In the rows, zero is written as 128.
One turn moves each row of this set onto another row. After a few examples, where does it send each row asked below?
niri: [145 145 142 121 122 126 146 149 166 131 125 142 111 126 154 119 169 112
 144 143 160 113 138 130 123 127  86 120 117 121 115  99 155 142  99 131
 126 124 137  93 161 113 126]
Gok: [130 137 143 133 121 126 138 148 159 160 109 151 115 153 139 141 140 133
 108  94 160 138 120 140 141 114 103 129 118 112 145 124 152 135 147 107
 150 157 168 108 158 126 142]
lifi: [136 166 146 138 120 133 111 158 153 124 120 116 109 122 133 175 118 114
 123 122 152 109 129 127 122 115 113 139 143 102 147 140 154 134 100 122
 133 119 147 127 130 128 126]
Numo: [129 139 149 123 121 102 139 150 148 134  93 129 129 128 135 148 126 154
 126 122 175 139 109 164 144 152 117 122 148 136 142  93 173 124 143 135
 144 139 144 127 156 111 135]
Marir: [162 141 143 131 101 146 166 138 162 150 120 119 126  99 136 123 162 154
 121 116 134 117 146 129 148 116 121 124 144 124 115 129 148 111 130 110
 135 135 146 129 117 124 136]
Vot: [115 127 143 114 154 130 134 135 158 126 102 136 132 124 120 130 137 122
 106 121 132 110 130 113 114 131 110 116 157 157 129 111 165 109 134 126
 124 113 130 105 152  92 152]
lale: [169 142 143 132 103 154 159 132 164 146 119 122 126 104 147 125 159 149
 126 116 127 119 141 138 145 112 120 134 139 118 115 129 149 108 134 113
 132 139 155 130 122 126 137]
Nuleg: [141 155 149 135 115 133 106 160 145 126 114 118 111 126 146 171 125 115
 119 116 156 109 125 126 126 120 110 138 143  93 146 144 160 135  95 120
 134 118 141 128 134 121 129]
goded: [123 129 122 159 128 138 141 137 171 137 111 150 131 131 111 152 131 127
 107 133 170  94 154 138 135 122 104 132 154 125 110 113 171  95 132 111
 140 123 144 113 155  89 125]
Zago: [153 144 158 110 138 124 136 140 147 116  89 112 143 121 137 151 114 135
 117 133 137 118 116 127 133 156 111 121 151 138 145 125 149 119 117 136
 138 118 132 132 148 118 138]
ber: [132 134 148 126 114 120 138 146 153 157 110 142 112 156 146 132 146 136
 112  95 164 135 119 133 144 115 103 127 112 114 150 120 160 133 148 108
 149 159 156 109 163 123 139]
zom: [139 136 141 122 123 133 133 159 165 135 122 141 108 123 152 117 173 106
 144 140 161 112 141 131 118 130  86 124 119 113 113 102 149 141 103 128
 127 118 147 100 159 111 129]
bedo: [131 141 149 130 117 116 139 141 159 157 119 152 111 153 136 137 137 140
 109  92 162 140 113 129 136 120  95 129 118 113 152 122 158 130 145 115
 151 151 163 103 156 128 140]
Miva: [115 164 141 131 120 104 143 141 147 135 115 118  98 134 149 125 162 143
 108 128 155 126 115 148 102 139 117 107 159 117 128  83 167 140 118 130
 124 114 131 120 135 110 129]
taruz: [115 132 147 114 151 136 140 132 156 130 102 136 135 120 121 129 131 121
 116 113 136 115 122 115 123 139 110 120 153 165 136 108 161 109 124 128
 121 108 135 103 140  90 148]
degek: [121 134 119 156 130 148 138 140 174 144 107 149 133 137 117 153 134 126
 118 130 173  95 151 146 132 124 100 126 145 125 107 112 167  93 127 112
 137 131 155 111 151  88 129]
bod: [122 139 121 162 128 148 149 139 177 142 113 151 135 140 111 155 132 130
 110 134 171  96 148 138 129 126 105 128 151 129 118 113 170  99 127 111
 135 121 149 114 152  90 127]
Zalav: [141 166 147 136 121 143 106 155 150 131 116 118 109 121 145 173 130 114
 120 122 152 107 130 134 125 117 110 140 150  95 140 142 150 129  95 121
 131 121 151 131 133 122 126]
Sog: [165 139 146 134  96 154 162 138 163 146 113 121 130 106 145 129 160 147
 125 118 133 110 139 132 144 109 130 133 142 124 122 130 158 103 131 109
 129 137 143 134 118 115 139]
rog: [163 149 142 134 101 148 166 136 170 148 122 121 125  98 144 127 160 153
 132 116 130 121 142 133 150 112 118 130 146 133 123 126 153 108 129 117
 129 138 149 128 120 119 136]
nif: [123 145 138 129 127 109 151 134 147 126 105 129 118 122 140 123 155 147
 108 109 120 135 119 129 113  99 144 113 163 136 116 112 155 131 138 108
 127 129 129 114 131 111 144]
somu: [119 129 122 155 127 143 138 144 167 141 111 141 132 145 110 154 127 125
 115 130 176  89 146 136 130 123 103 125 149 127 115 118 173  97 127 105
 136 130 151 121 153  86 133]
Ziba: [151 154 152 114 131 127 141 134 139 118  97 118 146 126 130 146 115 138
 115 139 141 121 112 128 136 164 119 126 151 141 146 120 147 122 112 139
 137 124 143 133 153 113 129]
siziz: [125 146 141 132 132 106 161 124 148 120 107 129 117 125 143 123 143 137
 112 110 112 130 116 131 113  96 131 119 158 145 118 107 155 133 135 108
 124 124 133 112 136 109 142]
luta: [134 136 153 130 121 112 141 145 157 158 110 154 112 153 139 139 141 138
 110  97 168 137 114 136 139 115 101 126 123 116 153 124 146 128 140 109
 156 156 160 109 162 124 136]
Kidi: [126 145 137 132 114  97 142 158 145 131  97 128 122 126 131 149 124 151
 120 124 166 139 112 164 140 154 121 123 145 137 139  91 177 132 137 145
 137 142 149 120 148 110 135]
Lamin: [144 129 141 126 120 129 144 161 163 132 124 135 108 127 158 114 177 112
 145 144 161 112 137 130 124 128  88 122 122 117 114 105 153 134 103 128
 124 122 134 101 159  99 130]
midiz: [139 159 151 133 128 134 108 155 152 130 116 111 102 121 139 176 122 113
 114 121 154 106 131 133 129 118 110 138 145 101 149 141 152 124  99 123
 131 121 138 125 128 124 125]
dofor: [120 155 142 127 128 107 141 149 144 130 119 117 103 132 148 130 163 146
 119 136 168 132 112 155 110 140 123 107 162 114 120  87 165 143 115 128
 121 117 126 121 140 108 128]
bifeb: [144 133 148 117 123 128 145 161 159 135 127 145 107 118 149 121 175 111
 140 143 166 112 137 136 122 126  93 122 121 121 115 100 155 146  99 129
 125 122 138  97 162 112 131]

zom goes to Zalav
Vot goes to dofor
Now find these:
taruz goes to Miva
bod goes to niri
goded goes to bifeb
Lamin goes to Nuleg

One turn moves each row of this set onto another row. After a few examples, where does it send each row asked below?
loz: [136 118 136 136 115 137 117 153 127 130 108 121 143 129 150 126 140 133
 127 156  96 113 134 115 102 153 125 138 135 135]
tufi: [124 118 125 122 129 132 142 143 101 130 120 121 104 127 148 134 147 117
 121 163 112 143 145 119 103 115 112 126 140 124]
mil: [125 108 119 112 113 114 118 133 122 118 130 145 138 117 140 130 125 113
 135 125 116 143 121 114  99 145 122 165 140 112]
vobi: [161 139 140 134 123 147 114 119 159 132 120 105 133 130 138 133 139 138
 132 128 115 147 145 149 112 121 124 121 147 144]
vivip: [122 135 138 145 118 136 134 133 120 141 117 139 162 113 127 120 123 135
 145  99 112 136 141 129 147 133 135 128 130 122]
deru: [137 115 116  97 151  96 132 128 120 133 116 130 130 144 126 125 148 115
 135 119 128 134 112 119 111 150 122 151 136 139]
fabu: [136 135 105 113 115  95 114 119 124 122 129 128 108 118 130 132 149 131
 131 136 114 150 136 103 111 144 117 148 153 129]
fas: [129 146 130 132 115 116 135 138  97 131 123 114 102 141 148 138 121 131
 124 155 104 133 110 121 105 161 144 129 123 118]
vog: [114 147 133 124  93 127 113 100 122 161 125 120 102 111 146 118 126 114
 132 130 107 130 110 134 114 138 122 138 134 110]
sufik: [122 140 127 120  98 126 122 110 113 162 130 116  93 111 145 127 134 126
 130 142 101 125 114 122 112 149 124 133 135 105]
loko: [100 148 129 144 127 138 123 116 128 113 126 135 133 129 143 154 130 111
 125 130 136 153 106 124 111 108 129 116 136 133]
Bobut: [109  94 143 139 123 122 124 123 109 130 122 135  97 117 159 123 149 122
 121 121 118 128 142 121 100 130 129 120 113 123]
faka: [140 137 135 133 143 146 149 138 132 137 136 114 147 118 127  96 119 136
 118 135 108 142 117 159 108 146 150 130 139 128]
tife: [108  91 131 133 126 117 122 133 104 136 130 137 108 115 158 125 144 128
 123 126 110 126 144 127 102 125 124 122 117 114]
deduv: [127 139 129 134 122 111 114 115 132 152 109 135 133 137 159 127 163 132
 163 126 106 132 146 144 118 149 126 131 124 140]
Mele: [112 140 135 124  91 133 129 109 116 155 121 119  95 110 154 125 128 117
 135 132 102 126 110 127 110 147 124 138 140 116]
bikim: [129 135 133 132 115 118 126 119 131 139 105 130 124 133 164 123 165 129
 163 135  96 130 148 136 111 154 132 128 127 136]
funa: [122 120 116 110 140 112 116 125 117 126 116 129 113 141 126 123 146 117
 132 125 121 140 126 102 110 164 138 164 119 131]
kuvis: [123 145 137 122 117 142 132 128 137 127 140 103 131 116 135 121 100 122
 118 115 114 127 106 159  97 139 145 122 124 137]
pato: [129 130 130 131 122 121 116 132 125 148 107 134 126 138 153 120 165 131
 164 140  94 126 139 136 116 157 132 134 121 127]
sos: [153 123 141 151 142 137 136 132 142 136 132 115 131 130 129 117 131 150
 110 134 112 157 143 149 123 119 135 124 159 119]
Puge: [112 137 132 142 133 161 113 103 140 110 129 118 149 139 139 133 143 107
 131 138 130 139 132 112 120 131 133 122 123 144]
seziv: [146 100 119 106 126 102 117 122 112 109 142 130 132 125 133 108 119 116
 130 121 122 143 110 122 107 146 118 146 141 124]
parev: [120 127 143 139 149 137 140 139 128 130 135 114  95 141 122 140 137 122
 125 115 139 139 132 150 117 122 131 117 123 153]
tav: [135 154 137 134 127 144 131 111 101 148 115 127 124 113 116 112 128 132
 134 107 124 152 121 120 143 141 145 122 112 119]
Tusab: [129 113 135 148 139 139 128  99 135 129 116 142 130 156 129 111 127 116
 132 129 148 120 115 120 116 126 150 115 117 143]
teveg: [116 127 121 140 110 134 136 106 132 136 125 147 136 125 138 115 104 121
 135 129 136 124 101 133 110 103 128 120 155 141]
sogif: [129 140 127 130 125 125 145 115 115 143 125 131 137  92 119 122 144 135
 120 109 125 143 151 117 132 116 128 104 128 121]
mez: [128 136 139 145 153 133 160 141 128 151 136 114 109 129 109 123 135 140
 105 129 128 136 119 144 125 139 139 125 145 135]
zev: [137 149 108 134 125 120 138  80 135 138 124 124 128 144 138 116 129 136
 141 139 131 129 130 123 119 123 141 106 146 155]
Ver: [112 160 117 142 124 139 117 101 125 120 136 115 139 125 148 145 127 136
 129 130 126 139 111 114 113 144 133 114 135 161]
bopom: [152 127 141 144 139 133 133 129 141 137 134 117 124 128 122 116 131 150
 108 129 115 161 147 151 122 115 130 120 157 124]
tadi: [140 133 140 128 138 146 145 137 139 139 137 120 154 118 123  98 118 135
 120 128 110 144 121 164 106 146 145 130 137 129]
Paz: [140 122 134 129 139 136 122 107 141 132 114 123 144 161 108 114 132 119
 128 126 128 122 101 122 138 127 129 139 154 135]
fizig: [129 121 118 118 147 112 150 119 121 120 132 142 152 138 125 123 133 124
 134 122 135 134 103 143 113 110 122 118 155 144]
vonu: [126 140 142 137 152 133 154 138 130 154 136 112 109 135 105 122 129 140
 106 121 128 139 120 147 125 144 141 127 139 137]
bug: [106  96 138 137 127 118 117 116 110 136 137 135 108 115 152 118 145 119
 121 117 127 126 145 129 105 130 123 119 105 125]
mido: [143 122 116 109 121  93 110 117 134 125 120 116 118 140 119 118 135 120
 125 126 113 137 118 110 128 137 114 150 162 125]
nid: [150 127 117 124 135 116 126  88 115 114 145 113 132 137 121 105 117 139
 114 126 129 135 104 122 119 132 136 110 145 139]

tife goes to sufik
Tusab goes to teveg
deduv goes to bug
Now find these:
vivip goes to sogif
kuvis goes to vobi
bopom goes to vonu
Mele goes to bikim
tufi goes to fas
funa goes to mil
faka goes to sos
seziv goes to mido
loko goes to Ver
Paz goes to fizig

One turn moves each row of this set onto another row. After a few examples, where does it send each row asked below?
busu: [103  77 102 101 116 116 132 118  89 146 116 126 148 128 144 106 162 137
 143 128 122 139 120 115 124 115 133 141 118]
pobut: [106  94 124 116  40 116 137 113 126 156 124 120 125 111 143 103 184 138
 150 111 122 141 125 114 126 106 119 130 125]
Zusu: [ 93 111  97 109 101  96 148 111 126 139 116 108 121 117 123 151 154 103
 154  99 120 116 121 128 128 118 103 128 129]
daris: [103 107 107 115  82 160 103 132 141 155 118 130 152 114 120 110 142 111
 165 130 135 142 119 122 130 126  95 140 121]
nosib: [116 112 126  98 111 136 143 120 148 138 133 117 152 128 115 120 123 128
 125 133 115 131 121 122 136 111 108 148 113]
ganot: [ 95  87 113 113 105 135 129 122 131 160 137 131 129 138 166 140 148 127
 161 133 143 125 136 132 148 111 119 149 112]
Ter: [100 102 132 137  96 118 157 107 133 153 118 138 141 122 140 139 134 128
 135 137 100 132 131 147 126 120 115 133 142]
fama: [107 112 110 121  58 101 133 121 122 143 120 120 128 129 133 119 142 159
 151 120 125 144 122 109 128 107  79 147 122]
Zut: [ 95 108 105  98  94 150 155  97 117 155 124 135 122 120 131 125 135  96
 136 132 118 142 120 138 106 131 117 109 131]
Ruli: [ 92  90  93 105 111 156 134 120 115 155 133 129 109 135 150 127 138 120
 143 119 137 129 140 116 157 103 120 133 127]
Maveg: [ 84 114 121 134  89 111 135  90 139 155 125 122 109 106 143 133 148 117
 168 110 122 118 125 123 141  95 129 117 143]
kugo: [ 85 113 110 122  84 121 115  79 128 139 155 126 103 119 130 120 144 105
 142  95 124 142 120 124 136 133 130 145 136]
lop: [107  95 102 105  99 141 123 100 144 148 102 124 120 109 117 102 120 138
 118 143 116 126 103 108 134 124 108 122 108]
lut: [ 90  99 108 117 115 118 127 100 141 151 114 138 123 111 123 118 178 115
 159 106  97 129 124 131 124 113 140 120 121]
kem: [ 90 115 123 130  77 107 116  91 131 155 146 120 106 115 137 133 145 112
 150 103 121 141 116 124 142 136 135 153 135]
lemo: [ 92 102 103 104  72 153 129 130 120 147 125 111 114 108 116 112 145 118
 155 118 163 121 110 120 121 113  85 144 138]
peka: [ 97  76 103 153 109 134 110 110 130 129 122 132 110 123 140 122 125 122
 157 120 139 136 123 111 137 107 115 145 133]
Tupa: [104  92 130 105  90 135 143 107 124 165 126 115 144 101 138 120 156 113
 152 133  81 146 118 131 106 135 107 129 124]
Podes: [ 87  91 120 117  71 130 129 106 131 133 128 100  92 124 117 117 139 134
 125  92 131 119 103 120 132 129 124 123 115]
Lin: [ 96  89 100 100  99 109 137  99 144 160 132 115 138  94 136 117 141 118
 130 143 112 132 104 108 122 135  92 127 157]
falad: [ 99 107  99 100  68 140 118 107 120 153 123 140 117 125 126  86 161 144
 156 122 123 160 117 104 111 110 107 125 111]
sibez: [ 88 117  92 102  88 166 120 112 159 139 123 126 137 118 144 117 148 124
 155 127 124 132 144 104 148 114 108 154 127]
neza: [101 102  88 102  59 113 133 109 118 140 117 130 128 123 125 100 156 135
 125  93 141 139 136 121 106 111 105 155 130]
lader: [ 77  98 109 102 107 116 161 101 124 146 119 117 134 114 121 117 129 122
 126 126  98 143 127 125 104 115  96 144 148]
zib: [ 88  72 109  99 101 111 151 126  99 147 129 108 144 138 152 121 158 141
 152 112 129 136 116 112 131 124 109 117 130]
vopi: [ 97  90 121 108  84 121 133 106 162 152 114 114 131 116 134 123 127 146
 136 142 124 121  98 119 133 136  89 116 106]
vanep: [ 87 118  99 104  79 149 128 124 164 142 120 110 129 119 153 130 146 125
 160 136 128 134 137 107 151 110 107 153 136]
Dumep: [ 96 101 116 109  61 124 135 114 110 130 114 115 162 108 144 108 162 148
 148 111 127 141 123 109 117 129 142 145 141]
lag: [113 112 117 110  94 114 135 108 142 145 124 115 123 134 135 101 154 139
 126  94 131 112 116 123 130  98 149 119 134]
nez: [ 98  55 105 111  89 122 150 108 126 153 110 122 103 114 154  97 157 141
 144 120 115 157 119 105 119 126 108 133 133]
pusar: [ 86  79 113 134  91 143 119 113 128 153 122 127 110 121 146 135 134 110
 179 119 153 135 111 100 129 132 113 133 119]
zup: [114  62 102 114  89 114 148  98 111 141 112 123 127 112 150 114 151 131
 144 120 124 140 123 108 115 135  87 159 109]
gufat: [ 97 108 135  83 101 147 151 129 157 163 132 112 135 128 122 118 134 127
 141 131 117 143 111 113 133 122 122 119 119]
fid: [ 94  89 129 138  83 146 115 130 142 153 121 135 129 104 123  98 161 150
 157 127 135 123 120 130 131 102 111 156 139]
vafur: [ 91  98 103  99  64 124 139 110 111 116 125 107 153 114 142 103 157 141
 143 108 136 143 121 112 112 120 130 133 150]
rulir: [102 119  91 117 100 125 109  91 129 153 120 135 123 112 133 133 137 103
 160  90 131 118 130 140 115 122 122 136 127]
nasul: [ 98  93 129 126  77 119 113 100 137 136 121 114 111 118 123 117 150 137
 132 113 131 119 103 134 122 128 140 153  94]
Tef: [102  90 105 106 103 121 128  93 139 167 128 132 149  90 131 112 146 123
 130 138 103 128 109 104 123 143 101 135 145]
tel: [ 72 107 116 125  85 134 133 127 147 142 118 123 133 118 114 109 133 126
 153 141 141 140 120 106 148  93  92 138 149]
Siged: [116 121 122  99  81 115 138 103 129 153 126 114 139 131 138 121 157 123
 140  94 146 100 110 118 122 122 134 129 108]

pusar goes to nosib
Zut goes to fama
lader goes to pobut
Now find these:
sibez goes to Lin
Ruli goes to vopi

One turn moves each row of this set onto another row. After a few examples, where does it send each row asked below?
gof: [136 124 129 143 106 134  93 105 127 127  95  86 108 148 124]
Rurap: [119 119 139 158 107 142 103 132 126 111 122 114 122 148  93]
lukul: [116 106 124 168 113 146  93 142 110  93 116 105 135 125 129]
Sidag: [134 122 115 144  97 114 118 130 111 116 139 127 120 165 148]
luvis: [126 130 122 148 129 125 122 121 147 123 128 111  98 109 123]
febof: [141 126 121 135 117 123 129 133 123 127  98  91 122 107 138]
Doko: [126 100 126 146 100 109 124 118 117 106 103 140 133 127 144]
Givi: [132 135 125 119 120 117 127 132 130 127 111  98 128 111 139]
Mobef: [141 128 118 118 116 130 114 132 119 121 105  83 107 123 143]
Kap: [139 128 125 145  83 134 110 117 129 107 148 131 127 142 159]
velok: [134  95 129 141 105 135 124 131 136 109 106 122 133 105 152]
feli: [139 100 120 150  88 124 123 119 138 110 119 121 148 116 155]
votus: [147 131 104 147 120 135  89 115 134 101 112  95 108 144 145]
Tok: [149 131 127 124 121 112 117 127 101 117 104 116 117 114 130]
kozu: [124 126 137 147  91 122 105 130 100 109 146  86 126 125 147]
Rakel: [140 136 120 151  89 129 115 131 123 103 156 119 133 145 133]
zab: [134 125 129 138 116 143  99  95 131 130  98 101 117 149 135]
Virip: [144 126 118 146  77 132 108 137 114 102 147 114 117 149 137]
dofaz: [114  97 122 161 116 146  93 130 114  95 109 102 139 131 120]
Bis: [116 107 131 137 104 144  85 105 127 121 103  98 115 153 117]
Ligi: [108 130 134 148 107 144 112 142 119 112 139 126 121 141 105]
Miliv: [124 116 135 161 114 159 114 138 116 110 115 119 113 144 104]
tosuk: [126  94 126 138  84 115 113 127 138 107 118 122 145 118 141]
rir: [138 128 101 160 119 141  85 113 138 105 116 106 106 140 143]
Tozaf: [150 109 133 132 115 126  82 105 116 131 108 114 119 146 125]
derol: [122 133 131 145  95 127 112 132  96 117 151  91 126 129 133]
sal: [127 103 131 149 125 131 109 145 116 130 126 126 124 152 108]
gor: [118 101 146 146  94 116 112  97 140 125 131 105 121 115 138]
Dokal: [132 124 129 150 125 124 127 138 149 118 117 117 103 105 128]
los: [123 103 143 155  82 119 108  98 139 129 132 117 123 125 147]

velok goes to Mobef
gor goes to luvis
Rurap goes to Rakel
Now find these:
zab goes to Miliv
Tozaf goes to sal
derol goes to los

